In the data rows, 128 means zero.
In the table below, every row is followed by its label. The labels come from one hidden rule.
[109 154 140 173 136 180 149 132 126 147 105 139 138 105 129 155  74 102
 144 117 151  93  96 141 142  13 134 121 137 170  96 162 168  96 118 115
 146 100  92  89 159 103  78 149 125 162 117 254] W
[137 144 130  61  74  52  87 217 161 189  87   6 124  93  75 255  43 182
 109 139   0 132  99 144 163   2 114 129  84 171  50 142 108 114 132  85
  73 105 178 119 172 112 158 143 164 113 126 237] T
[115 133 139 136 159 163 136  36 119 104 129 149 117 149 122 131  95  91
 111 115  55  94 122 126 139 215 141  99 144 149 139  81  88 131 125 126
  96 125 102 138 124 134 148  99  66  90 125 134] M
[148 117  93  87 174 153 144 159 130  95 138  82 135 164 127  51 182 112
 128 113 168 123 116 133  93 182 161 123 135 167 101  91 129 135 138 138
 120 172 149 114 135 152 160  88 164 157  92 114] T
[126 111 125  98 179 137 133 143 118 131 117  69 116 100 128 126 101 126
 137 121 166 126 106 145 196 100 140 142 141 151 156 154  65 112 136 111
 138 133 141 104 156 141 192 119 124 166 143 148] W
[135 148 132 182  81 109 113 109 132  89 177 117 138 121 155 159 105 125
 125 126 160 115 145 125 225  56 117 118 155  95 207 174 136 144 134 123
 133 123  97 119 161 133  94 188 129 186 143 105] R
[134 115 140 184  93  87 129 130 147 158 107 136 110 131  95 133 128 155
 153 140 121 133 121 131 175  91 106 127 108 178 131 100 141 107 142 127
 173 120 108 132 143 133 144 152  82 103 134 125] T
[135 162 155 135  88 164 136   3 146  29 205 147 109 124 151 115 120  35
 114 117  73 141 113 116 150 159 177 117 150 101 172 160 162 174 129 129
 154 134  78 166 124 111 116 161  96 175 126  81] R
[ 70 119 170 171  83 171 150  44 107 113 148 255 127 135 156 144  82 106
 137 101 134 151 106 111  85 105 119 130 161 109 167 183 213 179  99 124
 194  97  61 149 130 110  96 183  99  90 102 136] W
[ 74 136 130 109 176 134 125  63 126 102 133 175 164 132 159 152 141 122
 120 128 118  96 128 134 180 124 135 118 129 122 125 147 169 147 117 150
 125 127 104 137 106 113 110 110 105 210  91 111] M
[130 115 158 173  64 141 129  76 112 114 122 145 142 109 157 133 170  91
 123 126 183 171 149 125  80 117 154 118 138  78 119 163 122 155 100 140
 174 103 161 150 155 126  58  93 114 189 151  97] R
[ 80 119 153 247  77 127 138 130 135 166 161 120 160 134 201  92  80  82
 134 130 107  83 118 103 152  87  98 130 131 119 181 136 147 157 109 124
 167 124  27 123 135 116 109 151 106 125 117 169] M
[100 110 192 161  79 136 124 172 124 184 108 222 155 120 173 255  48 168
 109 141 149 134 124 124 151  57 124 130 144 183 146 152 202 122 119 108
 140  90 120 105  79 108 101 169 107 129 168 103] W
[127 157 138 104 117 192 124  95 148  16 169 112  95 133 105 167  86  22
 145 109  91 110 113 130 114 144 173 105 134  26 194 192 130 164 132 168
 178 144  32 137 172 118 147  74 141 140  99 121] R
[104 140 143 190  93 168 148  76 120  56 120 171 139 133 122 125 117 115
 128 115 101 102 134 131 108 144 158 117 145  62 170 166 158 179 141 153
  84 125  89 152 154 132 102 133  95 183 110 111] R
[153 132 134  80   4  66  96 110 124 152 149 157 152 121 119 211 211 208
  95 160 165 209 134 126  75  98  68 143 122 185 126 224 194 134 108 123
 138 121 117 159 127 145 117 192 155  48 206  67] T
[100 131 176 119 130  98 147 130 127 141 138 148 139 129 167 132  51 171
 118 126 187 141 111 120  59  95 105 157 122  80 151 140 190  90 123 122
 185 120  95 156 107 135 138 103 122 126 114 169] R
[ 89 103 130 133 212 137 158 173  93 110 121 161 122 147 131  78  88  60
 159 103 113 119 121 140 120 155 166 112 134 143 189 139 121 157 157 146
 128 135  76  83 106 115 139  44  85 124  89 145] M
[201 159  85   0 115 105  89 227 168 166  92  37 113  96  80 171 179 220
 132 157  69 179 142 125 204 133  54 122 100 166  68  66  72 124 135 103
 123 120 142 149 118 163 143 142 186  36 141  58] T
[150 143 131 143  80 102  98 153 146 117 119 146 114 129 104 113 203 163
 107 138 162 150 128 101 134 159 117 144 107 107  98  77 101 116 122 126
 139 128 139 137 111 121  91 187 148 133 149  49] R
[103 121 136 199  77 150 151 114 119 104 182  78 116 147 148 107 127  90
 127 123  97  98 136 130  61 148 114 109 155 110 115 145  78 149 137 130
 137 129 161 120  98 128  59 138 124 162 129  74] M
[133 107 164 182  74 115 129 165 115 228 147 184 151 134 168 142 126 126
 122 135 146 181 132 125  96 153 123 139 132 185 120 194 177 126 116 114
 158 116  89 127  93 138  86 177  99 125 130 103] T
[142 135 157 151  89 150 129 151 111 196  99 184 134 126 139  72 143 133
 129 106  81 133 118 135 123 109 179 121 127 135 139 218 164 114 116 132
 192 139 146  91  71 123  85 130  88 110 106  64] T
[134  97 120 139 192 108 127  98 116 129 143 157 130 123 123  99 140 137
 125 118 102 140 122 127 139 144 159 152 110  90  99 142 136 136 112 141
 107 124 114 111 120 126 104 140 134 170 111 122] R
[133 118 179 134 122 141 107 126 127 113  69 101 128 129 123 113 131  97
 122 133 116  83 129 143 186 102  95 138 121  94 107 154 156 130 110 104
 149 123  37 103 185 107 135 120 111 152 156 192] R
[122 126 117  60 130  96 118 255 125 193  66  47 112 125 107 140 135 142
 133 144   0 174 129 135 145 119 105 129 115 180  46  44  80 106 117 113
 100 122 158  98 117 133 164 113 202 107 157 240] M
[ 98 115 137 169 156 177 156  38  93 120 178 237 167 144 158  70  91 101
 129 108 202 129 117 110 132 119 182 132 155 145 216 226 149 150 127 140
 190 123 132 117 167  98 111 138 100 140  84  98] W
[ 84 106 174 174 146 139 135  36 106 112 150 216 133 137 111  92 149 126
 125 138 155 157 133 114 101  84 111 128 124 168 108 197 167 148 133 108
 117 126 166 140 109 132  68 133 132 100 161  83] W
[113 128 126 164 140 170 133  24 118  58 136 250 142 140 173  98 144  61
 140 119  82 101 111 115 118 145 154 115 133  94 133 215 116 144 127 160
 150 128 126 143 124 125 123 136 139 113  98 170] R
[116 172 154 112  88 150 131  72 131  76 152 126 124 120 191 181  40  44
 142 125  78 115 114 160 163  81 134  99 142 110 182  69 174 123 144 112
  91 115  78 124 174  96 119 128 169 174 103 204] M
[ 82 159 124  69 133 187 148 108 122  92 118 138 122 140 114  51 148  81
 133  89 164  92 104 119 149 167 170 111 131 119 173  64  99 125 172 160
  69 125  97 118 146 125 174  71 112 132 135 157] W
[107 114  73  66 135 105 140 113 149 180 150 118 130 142 126 143 170 139
 133 138 202 124 154 125  57 204 119 152 124 159 136  90  97 162 134 122
 146 163 170 140 128 139 179 100 126 158 157  98] W
[132 112 123 175  97 181 163  99 102 161 107 190 134 115 157 140  61 100
 141 115 150 113 140 140 144  80 146 139 144 160 134  87 137 112 100 119
 110 134 112 117 115 105 107  97  72 100  86 198] T
[122 161 126 127 192 111 120 202 123 138 131  76  88 130 124 131 147 119
 150 130  67  95 106 140 149 126 124 118 130  68 124  89  89 136 140 114
 145 137  81 120 142 135 143 102 117 191 109 169] R
[129 129 143  98  53 125 139  20 127 118 152  79 155 115 135 149 178  77
 119 137 111 155 156 124 201 181  87 154 138  39 139 154 171 173 120 148
 106 117  35 167 174 141  97 169 107  99 165 112] R
[164 167 111   0  47 142  98 108 162  74 134  99 100 104 102 179 113 102
 123 140  23 107 110 137 207  89  60 102  87 101 126  23 180 139 146 100
  74 129  49 123 179 125 152  84 184 218 123 175] R
[119 134 132 150  78 169 145  77 103  88 177  99 146 138 136 134 124  91
 116 115 162 142 121 118 175 175 127 116 113  82 184  81 149 136 115 120
 163 114 138 123 129 115 142 110 113 149 120 145] R
[118  74  96 166 212  93 128 108 125 194  83 116 134 141 130 107  78 114
 119 134 186  96 133 126  68 153 129 149 121 133 161  93 144 108 108 151
 159 129 174 133  71 127 113 156 124  93 129 103] W
[ 96 108 124  80 216 207 138 142 111 161 120  93 121 145 125  75  85  95
 144  96 176  93 118 153  15 140 160 128 141 175 124 167  43  53 114 120
 159 134 127  95 121 109 131 111  85 112 132 155] W
[193 140 113  58  49 101 114 129 122 118 167  66 130 136  90 144  69 107
 122 159 116 151 128 109 198 113 107 127 102 101 144  94 176 153 145 141
  86 141 114 127 134 129 181 148 133 145 135 145] R
[130 121 134 114 155 115 112 112 121 166 129 131 158 151 137  55 130 164
 132 115 116 147 134 128  79 153 127 133 141 139 160  84  52 129 145 117
 184 138 169 115 137 125 136 137 164 133 123 110] T
[ 77  91 145 234 204  55 163  91 112 185  93 204 151 141 153  10  98 126
 118 123 188 118 115 139  68  84 153 133 130 213 138 255  94 105 106 118
 149 112 229  77  67 121 135 112 106  68 108 147] W
[164 142 120  56 124 124 130 151 130 128 149 120 110 138 136 120 156 100
 145 109  38 114 111 114  67 167 129 119 149 124 137 116 118 143 140 141
 136 131  89 106 125 125 140 102 147 145 111 148] T
[114 103 150 173 123 123 130  78 115 201 131 104 150 159 146 195 139 130
 103 136 170 175 143 117  42  98 115 131 130 119 145 175  93 104 113 141
 137 127 100 146  90 132  57 167 119  95 164  76] W
[104  81 180 251 109 146 142  65  99 176 129 239 168 122 210 204 114 204
  94 133 150 209 121 112 193  83 115 138 117 145 138 255 196 115  97 102
 216 107 141 130 102 127  32 146 123 113 137  84] W
[145 117 110 147 128  51 134 135 118  95 119 128 122 126 134 146 182 173
 112 124  81 125 159 129  60 189 103 145 119 115 169 209 153 127 133 110
 139 108 118 168 131 117 140 150 110 122 150  68] T
[132 124 160 182  86 192 124  33 132 113 183 202 130 115 127 122 158 108
 116 123 122 129 148 121 107 118 162 129 131 117 174  64 122 163 141 141
 108 137 126 155 144 134  60 156 123 176 109 121] T
[ 81 116 169 222 196 118 139 130 132 134 142 171 142 136 122  97 115 120
 129 108 194 167 125 135  25 157 135 149 152 208 117 185 112  91 120 128
 130 141 172 108 108 118 118 106 122 115 107 121] W
[124 135 126 148 108 118 130 188 151 176 121 143 143 133 111 118 149 154
 109 146 181 166 142 111 126 173 133 148 122 138 108 194  60 138 148 144
 135 136 184 112  94 136 107 171  77  61 157 116] W
[ 85 120 104 134 158 154 162  84 118  95 153 123 131 154 105 102 115 132
 134 115 136 130 137 123 116 204 143 143 135 166 120 165  85 143 129 177
 172 162 140 125 136 137 122 160 103  44 103  39] W
[128 128 130 173 183 124 139 104 111  78 114 135 143 138 126  93 144  96
 135 109 133 163 122 140 119 170 130 107 133 130 174 134  94 138 134 136
 112 141 113 135 123 124 140 138 105 207 111  97] T
[109 120 167 210  78 148 139  83 117 158 180 179 123 125 138 174   0 101
 118 136 110 187 134 143 180  33 119 127 143 129 147 208 233 151 108 114
 165  81  99 114 125 105  78 110  86 161 105 211] M
[121 127 107 132 128 173 137 132 114 130 155 155 135 134 131  91 112 156
 131 120 140 165 122 120 130 131 145 126 154  36 160 129 124 146 124 130
 126 139 101 135  99 137  76  85 100 158 134 127] R
[149 125  90 182 231  77 121 121 120 171 118  95 112 132 115 129 211 139
 123 121 123  80 123 139 155 193 115 119 138 197 112  55  59  83 143 126
 132 145 166 135 124 140 105 102 117  85 150 159] T
[ 81 125 108 199 111 130 124  15 121 125 160 166 149 121 135 160 116 110
 127 128 165 152 127 120 122  79 113 117 152  74 140 151 147 144 114 119
 160 120  15 133 152 126  61 170  93 131 116  98] R
[191 168  79  42  56  85 110 199 172 186  93  52  75  93  80 255 163 108
 124 160 115  76  99 136 223  69  80 113 112 100 110  49 190 175 127 141
  82 120 107 143 160 106 164 116 235 186 141 166] R
[172 136 117 118 112 109  99 201 135 128 137 156 132 122 116 152 195  92
 147 135  48 142 124 128 143 137 116 135 122 146 141 120 125 126 140 138
 102 128 184 146 173 123 136 128 164 185 118 122] T
Which label does each new row get?
[102 136 111 125  82 138 114 153 133 175 134 158 129 100 123 185  75  89
 118 149  57 140 131 123 182  77  85 158 127 132  91 119 180 110 124  95
 159  94  82 116 144 124  83  98 159 192 148 111] M
[101 102 132 226 126 176 141  20 122 108 143 224 128 135 173 137 137 119
 114 116 109 122 126 123  82  83 146 131 142 140 189 172 220 122 137 140
 207 125 108 161 150 125  88 113  71 104  75 140] M
[ 98 120 126 165 140 195 139  77 119  79 145 169 137 132 145 147  85 109
 144 116 101 117 126 119  54 175 162 131 150 145 190 173 131 133 115 131
 164 126 119  97 109 133 133 107  73  99  83 123] M
[ 79 141 132 129 121 144 136  84 102 153 116 125 125 125 198 131 160 124
 104 122 185 184 130 118 160 135 124 134 125 205 130 218 173 116 116 139
 119 128 114 149 124 129  85 166 130 115 123  70] W
[142 131 153 157 191 149 128 126 151 170  75 113 106 122 109 177  92  75
 143 145 125 119 106 150  94  40 103 107 109 129 169 118 146  81 123 125
 111  94  86  72 144 117 162 104 152 123  99 122] T
[169 151  92  75 158 149 127 116 135 103  81  21 112 119  95 107 102 123
 151 135  62 131  96 142 167 113 136 132 113 157 100   0  79 123 158 147
 115 127 149  99 148 109 139  68 155  74 124 222] T
[ 99 129 139 197 117 114 136 144 117 138  71 231 132 122 115 170 102 147
 139 150 128 153 100 127 141  72 155 151 122 166 122 161 150  93 123  99
 143 113  64 146 143 123 120 149 135 190 117 130] W
[163 165  96  44 210 123 114 162 153 150  85 137 122 125 129 157 155 169
 143 137  91 108 120 133 177 137 109 136 109 135 106  57  75 126 103 102
 106 133 154 137 117 140 125  90 145  97 163 122] T
[188 101 130 143 156 115 107 188 148 116  86  99 128 133 108 130 111 183
 139 129 104  78 140 114  74 135 101 149 125 170 112  68  86 133 136 122
  91 140 178 140 149 141 155 110 156  73 169 124] T
[ 65 114 150 102 132 127 146  99 117 138 145 161 131 153 164 101 135  73
 147 127 163 110 120 140  78 118 208 135 147 142 167 150 156 119 145 151
 140 129 166 114 112 113 146  97 105 120 128 152] W
[117  94 147 142 131 137 116  99 117 126 127 131 143 127 159 112 155 172
 127 149 162 140 122 138 105 151 135 136 128 151 128 200  90 129 125 133
 119 130 103 129 111 143 155 136 142  98 135 147] W
[140 126  97 116 194  98 116 135 136  90 116  56 141 131 115  87  85 144
 138 136 169 172 122 138 124 181 172 129 132 196  89  64  75 123 145 115
 139 141  82 158 105 135 160 100 127  88 151 159] T
[136 131 163  38 153  61 115 191 137 225 109 166 120  91 114 162 139 200
 133 145 106 156 128 131 185  85  66 144 121 244 108 157  83 112 119 107
 133 103 106 121 118 124 176 120 123 104 161 151] T
[157 152 115 126  88 139 116 100 146  48 147 146 135 146 162  90 159  96
 127 117 135 147 144 133 159 122 140 135 121  44 113  90 103 134 118 128
 143 139  91 140  88 129 162 156 113 157 100  67] R
[ 47  85 149 215 191 169 179 137  89 162  89 223 171 163 164   0 156 138
  98 123 255 145 136 121  15 122 160 145 164 207 141 219  93  81 122 132
 202 130 211 113  64 135 135 109  59  60  92  57] W
[172 161  74 108  88 179 115  61 142  83 166 124 107 114 112 187 133 100
 126 130  66 130 123 126 220  87 167  93 127  65 165  41 157 139 143 125
  98 120 101 135 174 123 146 112 152 176 124 133] R
[161 164  63  55  60 154 112 177 172  55 120  98  68 127 114  99 110 101
 116 146  65 113 141 129 212 137 116 119 130  59 108  87 149 144 152 149
  68 144  81 142 188 133 178 137 124 234 138 236] R
[ 98 150 140 132 107 129 140 171 128 114 108 109 132 132 144 161 161 183
 131 113 141 125 123 133  73  75  98 139 122  79 152 157 114 133 138  99
 148 125 129 123 115 142 115 152 151  76 103 108] R
[110 111 104 171 159  67 132 117 113  78 130 120 138 135 167  72 153 126
 139 116 148 142 128 116  64 123 162 135 130 142 113  93 122 133 131 122
 159 138 186 116 104 130 152 133 111 126 110 110] W
[148 103 122  98 168 103 120 129 136 153 123 112 156 137 112 134 176 168
 116 149 166 186 135 109 108 134  89 149 155 165 115 105  79 100 123 144
 115 136 172 151  82 152 117 164 132 107 126  69] T
[150 149 131 118 124 126 106  70 141  87 114   0 101 116 124 150 121 108
 118 137 143  64 122 121 159 139  95 113 120  96 122  93 108 155 153 144
 134 143  51 137 153 125 157 121 173 224  98 159] R
[128 151 113  86 162 133 111 207 133  78 141 116 125 119 111 130 175 132
 135 130 129 134 139 134 151 157  94 114 121 117  50 147 210  87 141 137
 113 134 116 144 139 126 155 161 134 121 161  83] T
[110  84 168 145 125  94 137 163 117 142  87 176 142 131 150  94 170 137
 102 139 174 177 136 112  76 140  81 136 115 125 160 168  75 126 124 105
 161 132 189 120  70 142  84 195  85  81 168 119] W
[162 132  74  74 245  90 116 255 149 159  36  29 112 122  51 134 131 186
 145 145 113 125 131 136 125 154 107 133 115 134  75  93  38 147 156  82
  76 142 208 122 156 152 220 106 235  89 159 154] T
Which column or columns does the hidden rule look at? Columns are counted from 0, in order:
0 20 29
